In the data rows, zero lies at 4.5, halfway between 4 and 5.
Here are some points, each followed by its number:
5/4/3/4/4/5/5/4/5/5/4/5/3/4/4/5/4/4 0
8/4/5/4/3/4/5/4/3/3/5/4/5/5/2/4/3/3 1
4/5/4/3/5/4/5/5/4/4/4/5/4/4/5/4/6/5 2
3/9/6/8/7/8/3/3/8/6/3/3/3/3/3/7/3/5 3
4/3/4/3/4/3/6/7/3/3/5/6/6/5/3/4/5/6 4
7/6/7/6/9/2/2/3/7/7/9/9/2/2/2/2/2/8 5
7/4/5/6/5/3/3/2/6/4/5/4/4/3/4/6/5/4 6
7/4/4/4/4/3/5/4/5/6/5/5/3/4/4/4/4/5 7
5/5/6/5/5/7/4/4/4/3/4/2/3/4/6/6/4/5 8
5/3/4/4/3/4/6/4/4/4/4/3/5/6/7/6/5/5 9
2/5/7/4/7/4/4/5/5/3/5/4/5/6/3/6/5/5 10
4/4/5/5/4/3/4/4/5/5/4/5/3/3/2/5/4/5 11
5/3/4/4/2/3/5/5/4/4/4/3/5/5/4/5/5/4 12
3/5/4/4/6/5/4/4/5/4/4/5/3/3/3/3/4/4 13
4/4/4/4/5/4/4/5/4/4/3/4/5/4/4/4/4/6 14
3/6/9/7/9/3/3/4/5/3/7/9/3/3/3/3/3/9 15
2/5/4/4/4/2/5/5/4/2/6/5/6/5/4/4/4/3 16
5/5/6/5/6/5/3/3/5/5/6/7/3/2/2/3/3/5 17
3/9/6/8/7/8/2/2/9/7/2/3/2/2/2/8/3/5 18
6/3/3/3/2/3/7/7/3/3/6/4/6/5/3/2/8/6 19
3/4/5/3/4/4/5/6/3/2/4/4/5/5/3/4/6/4 20
3/3/4/4/6/2/5/7/5/2/8/6/9/3/6/2/7/8 21
3/3/3/3/3/4/5/4/5/4/3/3/5/5/5/5/5/4 22
8/3/2/3/2/3/5/5/3/2/4/5/5/4/4/4/5/6 23
8/4/3/3/3/2/4/4/3/2/4/3/4/4/6/5/4/4 24
6/6/8/7/6/2/2/2/8/8/5/5/2/4/5/3/2/4 25
3/5/4/5/4/4/4/4/6/4/3/3/4/5/2/5/4/5 26
2/5/5/5/6/4/3/4/5/7/4/4/4/2/5/3/4/4 27
8/4/4/3/5/2/6/6/3/3/3/5/5/5/4/2/3/5 28
8/5/3/4/3/5/5/4/4/6/4/6/4/4/4/4/4/4 29
4/4/4/4/3/3/5/5/4/5/6/4/4/4/3/6/5/2 30
4/4/5/5/5/5/3/4/6/5/6/3/4/3/2/3/3/5 31
7/3/3/3/3/5/6/7/3/5/5/5/6/6/6/4/3/4 32
6/4/4/4/2/4/5/4/7/4/2/2/4/6/8/6/6/2 33
4/5/3/4/4/5/5/5/4/4/4/6/5/5/3/4/4/5 34
3/7/6/9/5/4/3/3/9/8/3/5/3/3/3/6/3/5 35
4/3/4/3/4/4/4/5/5/3/7/4/5/5/2/3/6/2 36
7/5/5/5/4/4/4/4/5/4/5/4/4/4/5/5/5/4 37
3/5/7/4/7/6/5/4/4/4/3/4/4/3/5/2/4/4 38
4/4/5/5/6/6/3/3/6/5/4/3/3/4/5/5/3/6 39
6/3/3/3/2/9/7/6/3/3/2/2/7/7/9/5/6/2 40
3/7/5/9/5/4/3/3/9/7/3/5/3/3/3/6/3/5 41
2/4/4/5/4/5/5/4/4/4/4/4/6/5/6/4/4/3 42
5/4/4/4/4/8/9/9/4/4/2/5/9/9/4/4/9/3 43
7/6/5/4/6/3/4/4/5/4/7/3/4/5/4/7/5/3 44
4/3/3/4/3/5/4/4/4/4/4/3/5/5/5/4/4/3 45
8/3/2/3/5/3/6/7/3/2/2/6/6/4/6/2/8/4 46
6/5/4/5/5/6/3/3/5/4/5/5/3/3/5/4/4/5 47
3/3/5/3/4/3/5/6/3/2/4/5/4/5/3/4/6/5 48
5/4/3/3/4/4/4/5/3/4/3/4/4/5/3/5/4/4 49
5/3/4/4/4/2/4/4/4/4/4/6/5/5/3/2/4/6 50
6/3/2/3/3/7/9/9/3/2/2/4/8/9/2/5/7/2 51
5/4/4/5/5/6/4/3/5/5/3/5/3/3/4/7/3/6 52
8/6/4/6/5/2/2/2/4/4/7/3/7/3/6/5/4/5 53
4/3/5/4/5/4/4/5/3/3/3/5/4/4/5/3/5/6 54
2/5/4/5/2/5/6/3/7/5/5/4/3/4/6/5/4/3 55
5/3/3/4/3/3/6/6/3/3/4/3/7/8/7/5/8/3 56
3/5/6/5/7/4/3/3/4/6/5/3/3/3/4/2/3/6 57
5/6/7/6/5/3/2/3/8/3/7/4/3/4/3/9/4/5 58
7/4/2/3/4/5/7/6/3/4/4/5/6/6/8/3/7/5 59
6/4/3/4/5/6/5/5/6/5/2/2/5/4/5/5/4/3 60
7/5/5/4/5/5/4/4/3/4/5/5/5/6/4/4/5/2 61
2/5/8/9/7/9/2/5/9/9/7/5/5/3/4/2/2/8 62
6/3/3/3/3/7/8/8/3/3/3/4/7/8/3/5/6/2 63
2/5/7/4/7/5/4/5/5/3/5/4/4/5/3/7/5/4 64
4/4/3/4/6/4/4/4/4/4/5/5/5/4/5/5/5/5 65
7/3/4/4/3/4/4/5/4/5/5/5/6/5/4/3/4/4 66
4/5/3/4/2/3/5/6/4/4/2/2/5/7/7/6/5/2 67
5/5/5/3/2/5/4/4/4/3/4/3/6/6/7/9/6/2 68
2/5/3/3/2/3/5/5/5/3/4/2/5/5/3/3/5/2 69
2/5/3/4/3/4/5/5/5/3/4/3/5/5/3/3/5/2 70
4/3/4/3/2/8/9/8/3/4/4/3/9/9/9/5/9/3 71
5/4/3/4/5/6/5/4/5/6/5/5/2/4/4/5/4/4 72
3/3/4/3/3/3/7/7/3/2/7/3/7/6/3/3/7/3 73
3/4/6/5/6/2/3/5/5/6/5/5/6/4/5/3/3/6 74
8/4/2/3/4/3/5/4/3/4/4/6/4/4/4/3/6/5 75
5/6/6/6/4/2/2/2/6/6/4/5/2/3/2/7/4/7 76
3/5/3/4/6/8/4/4/4/3/5/5/3/4/5/5/5/4 77
5/5/4/4/3/4/4/4/6/4/3/3/4/5/6/7/6/3 78
5/5/5/4/4/5/4/4/4/5/3/4/3/5/5/4/4/5 79
8/3/3/3/4/5/5/5/4/3/4/4/5/5/5/3/5/3 80
8/5/3/3/3/6/5/4/5/4/3/4/4/4/4/3/5/6 81
3/3/4/4/3/6/6/5/3/4/3/3/6/7/9/6/7/3 82
4/3/4/4/4/3/5/4/4/5/4/5/4/4/3/5/4/5 83
5/4/4/5/3/7/6/4/3/8/2/4/4/5/6/3/5/3 84
3/4/4/3/6/7/4/6/4/4/6/4/6/4/2/5/4/4 85
3/5/5/4/3/4/4/5/3/3/3/6/4/4/3/6/6/5 86
4/5/5/4/6/4/4/3/4/6/5/5/3/3/5/3/3/6 87
8/3/3/3/4/5/5/5/3/3/5/3/6/6/5/3/5/2 88
3/5/5/6/7/6/2/3/6/5/4/3/2/4/5/6/2/6 89
3/6/4/4/5/6/5/4/3/5/2/6/2/3/5/8/5/3 90
2/9/9/9/8/3/2/2/9/9/6/5/2/2/7/4/2/7 91
5/3/4/3/2/2/6/5/4/5/2/3/6/6/2/5/4/4 92
4/4/4/4/5/7/3/5/5/4/3/5/6/4/5/2/4/4 93
8/9/9/9/8/2/2/2/8/8/7/5/2/2/7/4/2/8 94
8/6/5/5/7/3/3/2/7/7/9/9/2/3/3/3/2/6 95
6/3/3/3/3/4/6/5/3/2/5/3/6/6/5/6/6/5 96
2/5/5/4/4/4/3/5/3/4/6/5/4/5/4/3/6/5 97
5/3/4/4/2/2/5/5/4/4/4/3/5/5/4/5/5/4 98
5/5/9/8/5/2/3/4/9/9/8/5/9/5/6/3/3/9 99
6/3/3/3/2/4/8/5/3/5/2/2/6/8/7/7/7/2 100
6/4/4/4/5/5/6/8/4/4/3/5/6/6/4/5/7/3 101
6/5/4/5/5/5/2/3/4/4/5/9/4/2/2/4/5/5 102
4/5/4/5/5/3/4/4/5/4/7/6/5/4/5/4/4/4 103
3/9/9/9/7/5/3/3/9/9/9/4/2/3/5/4/3/9 104
4/6/4/4/5/5/4/4/5/3/2/3/4/4/6/8/5/3 105
3/5/3/4/4/5/4/5/5/3/6/6/4/5/4/3/4/4 106
Which three points above are nearest to each new point by angle? Their numbers follow each, nearest first.
5/4/5/5/6/6/3/4/5/6/2/4/3/2/4/7/2/7 52 39 89
3/4/6/5/3/4/5/4/3/4/3/6/4/4/4/5/3/3 86 90 83
4/4/2/3/2/3/8/6/3/3/2/2/8/9/9/3/8/2 56 100 71
4/5/5/4/4/4/3/5/3/4/6/5/4/5/4/3/6/5 97 48 20
3/6/2/4/3/4/4/5/5/3/6/6/4/5/3/2/4/4 106 34 70
3/3/4/3/3/3/6/7/3/2/7/4/7/6/3/3/6/3 73 20 36
3/4/3/4/4/6/5/5/3/3/6/4/6/5/6/4/4/3 42 45 40
5/5/5/4/3/4/4/4/3/5/2/4/2/5/5/4/4/4 79 84 49
2/3/4/4/2/6/7/6/3/4/2/2/7/8/9/6/7/2 82 71 40
2/4/4/5/4/6/5/4/5/4/4/5/5/4/6/4/4/4 42 55 93
5/3/2/3/2/3/6/6/3/4/4/2/8/9/7/6/8/2 56 100 71
3/4/5/5/4/5/3/4/6/5/6/3/5/3/3/3/4/5 31 62 57
4/5/3/5/5/3/4/4/5/5/6/7/4/4/6/5/3/4 103 95 5
4/4/3/5/5/6/3/4/4/6/4/6/4/3/4/6/3/7 52 89 39
5/4/4/3/5/3/5/5/5/4/4/3/6/6/6/4/7/3 56 100 71
6/5/4/5/4/5/3/3/4/4/5/8/4/2/3/4/5/5 102 17 47
4/5/5/4/3/5/4/4/6/4/6/5/5/4/5/4/4/3 55 106 103
2/5/5/4/3/3/4/5/3/3/3/6/4/5/3/7/6/5 86 48 20
8/3/2/3/3/4/6/5/3/3/4/4/5/4/5/4/5/5 23 80 75
6/3/3/3/2/8/7/6/3/4/2/3/7/7/8/5/6/2 40 71 82
3/4/4/5/3/3/5/4/4/4/6/5/5/5/4/4/5/5 16 73 97
5/5/6/5/6/4/3/3/5/5/7/7/2/2/2/2/3/5 17 5 95
6/4/5/3/6/6/4/5/4/3/6/3/4/5/3/4/4/5 85 1 88
4/4/5/4/4/2/4/4/5/5/4/5/4/4/2/5/4/5 11 83 76
4/4/3/4/6/4/4/4/4/4/5/5/4/4/5/4/5/5 65 2 77
7/5/4/5/3/3/3/3/6/4/4/3/6/4/5/2/4/5 53 66 37
4/6/7/7/4/4/3/4/7/6/9/5/4/4/3/4/5/6 104 99 5
5/4/4/5/2/7/6/5/4/4/2/2/6/5/5/2/6/4 40 84 71
8/5/2/4/3/6/5/3/4/6/3/6/4/5/5/4/4/3 29 81 0
2/3/2/3/2/4/7/8/4/2/7/4/9/6/2/2/6/5 73 19 4
2/5/5/5/7/2/3/5/5/5/5/5/4/3/5/3/2/5 74 27 57
5/5/5/4/2/3/3/4/6/4/2/2/5/3/4/2/4/2 69 70 45
3/4/5/5/3/3/3/4/4/5/4/4/3/3/3/4/5/3 11 30 27
4/5/4/4/5/4/3/4/5/6/5/6/3/4/5/3/4/6 87 5 95
4/3/4/4/4/4/5/4/5/4/4/3/5/5/5/4/5/4 22 45 12
3/5/3/4/7/5/4/4/4/5/4/6/3/3/3/2/3/4 13 87 17
5/4/3/4/3/3/5/5/3/4/4/4/7/8/7/5/8/3 56 100 82
3/5/5/5/6/4/3/3/4/6/6/4/3/3/3/3/3/6 57 87 31
3/4/6/4/4/4/5/5/4/4/4/3/4/5/6/3/4/3 42 38 69
5/6/5/4/6/3/5/5/5/4/4/4/6/6/7/5/6/4 56 67 82
5/3/4/4/3/4/6/4/4/4/4/2/5/6/7/5/5/5 9 100 82
5/4/5/4/4/4/4/4/3/4/3/4/3/5/5/4/4/4 79 24 49
5/3/3/3/5/5/5/3/3/3/3/3/4/4/5/7/5/3 105 68 22
3/3/4/4/5/2/5/7/5/2/7/6/9/4/6/3/7/7 21 4 73
3/3/3/3/2/9/9/9/3/2/2/2/9/9/9/5/9/2 71 40 82
8/4/4/4/3/2/5/4/5/6/6/6/3/4/4/4/4/4 7 29 95
6/5/6/5/3/4/5/4/3/4/5/5/4/4/3/4/3/4 1 29 17
8/5/6/4/5/6/4/4/6/5/2/3/5/4/5/3/4/2 60 80 37
6/3/4/4/3/4/4/5/4/6/4/6/6/5/3/2/3/5 66 50 28
3/5/3/4/6/5/4/4/5/5/4/5/3/3/4/3/3/4 13 27 87
3/6/9/7/9/3/2/4/5/3/7/9/3/3/3/2/3/9 15 5 17
4/4/2/5/5/6/3/4/3/7/4/6/4/3/5/7/4/7 52 90 65
5/4/5/4/4/5/5/6/4/5/5/5/5/6/6/5/3/5 32 71 9
7/4/3/5/3/7/6/4/3/5/3/3/5/5/7/5/5/3 40 84 100
6/3/3/3/3/8/6/6/3/3/3/3/6/7/8/5/6/3 40 71 82
5/3/3/4/2/4/4/5/4/5/4/3/6/6/5/2/5/2 45 88 66
8/3/2/3/3/4/6/6/3/2/4/5/5/4/4/4/6/6 23 75 46
4/4/4/4/4/4/4/5/4/4/3/4/5/4/4/4/5/5 14 54 20
6/3/3/3/3/5/6/5/3/6/5/4/5/5/4/4/3/3 32 66 88
4/4/4/4/5/4/4/5/4/4/4/4/5/4/4/4/5/5 14 54 20
7/5/6/5/3/4/5/4/3/3/5/5/4/4/2/4/3/3 1 61 29
4/4/4/4/3/3/5/5/4/4/6/4/4/4/3/6/5/2 30 36 98
4/5/5/5/6/5/4/3/5/7/4/5/3/3/6/3/2/6 87 57 91
5/6/5/6/5/2/2/3/6/6/4/5/3/3/3/6/4/6 76 41 35
5/4/5/4/5/8/5/5/4/3/4/3/3/5/6/6/4/5 8 77 40
4/4/4/4/4/4/5/4/4/4/2/4/4/4/5/4/4/6 14 54 79
7/5/3/4/3/5/5/3/4/6/3/6/4/4/4/4/4/4 29 0 81
